One turn sends every row of this set to another row. A few are shown first. Where does it send the rows asked after them?
K227: [ -3  24 -29  22  15 -11  -7  -1   4  -1  27 -12  -5  19   7]
K670: [ 11  -8  16  -7   3   0   0 -20  27 -18   3   7  -3 -14 -27]
K172: [ 16  -7  -1   1   1   3  -6   5  25  -4  -3  -9 -16 -23 -36]
K305: [ -1   4  -1  11  11 -38 -21   0  22 -12 -17   7   0  17   8]
K254: [  7  -9   9 -17   1   4   4  -8   3  -2  19 -14   0 -17 -39]
K630: [  2  10   9  13   3  26 -12 -28  -5   8   2 -20  21 -11  18]
K70: [  4   2   2  -5  20   2  10   6  18  42 -31   5   3  -7  20]
K56: [ 22  26   6 -26 -21  -5  -4 -14  11   7  -8   9  -7   2  27]
K596: [-11 -27 -22 -10  15   6 -21  13   8 -11  20   0   6 -32  -6]
K905: [ 12  11 -19 -11   2 -29 -18  23  -9  25   1 -15 -18   4  -6]
K775: [  3  26   7   7 -15  23  -7  -6 -25  -5   8 -10   4 -13  17]
K401: [ 10 -20 -34  -4  23  20  -9  14 -17 -17  22   0 -17  11   3]
K341: [ -9   8  20 -18  -1 -34  -6   0  -8 -15   3  -1  10  26   7]
K577: [  8  17 -13  28 -13  14 -11  -2 -20  -1 -18  -8   8 -21   8]
K283: [  8   1 -25  -3 -12 -23   6 -18 -24  12 -10  -3  28   7  -4]
K244: [ 30 -24  -6 -32   8  27 -12  -6   8  -4  -4  16 -16  -2  22]
K32: [ 22 -12 -28  18   1 -14   4  31  -3  14  -8  22 -12  17  13]
K317: [-13 -21  -2 -16  10  14 -22  16  18 -25  14   6   3 -30   8]
K740: [  2   9 -28   2   1   4  11  -9   2  19  -5 -42   3  16  21]
K804: [  0   0   8   2  -2  -2   4  11   5 -29  11  -5  -9 -11 -37]
K491: [ -2   7   5   5   1   5 -19  11  29   9 -21 -37   6  13  20]
K152: [ 10 -10   7 -14 -11  -2  14  33 -22  10   5   7   2  29  18]
K960: [-14   7 -12   2  22  -5  23  20 -20  34  -1  -8   8   8   4]
K731: [ 13 -36 -15 -24   9  11   3 -10 -25 -18  -3  12  13   9   3]
K847: [-26  14 -10  -2  -5  12   4  29  -1 -21 -23  10   4   0  -3]
K728: [ 11  18 -12  32   6  15 -19 -26   2   1  -3   2   5 -20  17]
K986: [ 16   9 -29  -8 -14  -2  13 -15   2  23 -25 -25   0   4  21]
K450: [ 16   2   1 -24  16 -20 -22 -10  15  38   8 -15  -4   4   6]
K535: [  4  11 -35  -5  10  16  -9   5  21  22 -17  18 -12 -22  -4]
K878: [ -8  14  10 -12  18  -7  25 -12  -5  16  -1  31   9   9  22]
K409: [ 28 -35 -13   7  -3  -8  -3  17  22  -4  13  16 -23   3  11]
K57: [ -8 -22 -18 -18   3  -1 -13   6  -2 -24  15  21   8 -33  -2]
K614: [ 11 -18  18 -17  13   8   4  -1  10  25  16   2   9  31  28]
K37: [-22  -3  -3  -8  19  12   1 -29  21  -4 -11  18  27   2   3]
K846: [ 18 -24 -10  19  25  -6  -4  -3  30  20  -3  16   4  24  21]
K997: [ 24 -54   2  -3   3  -8   1  -3  21   3  10   5   3   8  10]
K613: [-13  20  -2  18  24  -4  13  25  13   4 -12  14 -14   8  25]
K605: [  1  27 -10   1 -10   2  13  -7  12 -14 -11 -13 -11  20  37]
K337: [ 15 -45  -4   1 -13  -6   7  31  -2  -8  11  -4  -8  12   3]
K223: [-18  14  -9 -32  12  30   5   4  -7  21  22  -7   3  -1  -6]
K802: [ 18 -39   6 -16  -2  -2   8   6   2   0  38   6  -9  15  11]
K998: [ 10 -33 -11   0  19  23 -19  19  14 -23 -18  -6 -10   9  14]
K360: [ -2 -25  -6 -31  -3  10 -19  13   5  -8   7   8   7 -38   0]
K894: [  3  21 -25   5  -2 -10  18 -31   5  -9  -2  -3   2  19  29]

K283 turns into K56
K223 turns into K37
K70 turns into K613
Now these:
K846 turns into K32
K577 turns into K775
K172 turns into K804
K986 turns into K605
K596 turns into K57
K998 turns into K401
K409 turns into K337
K341 turns into K450

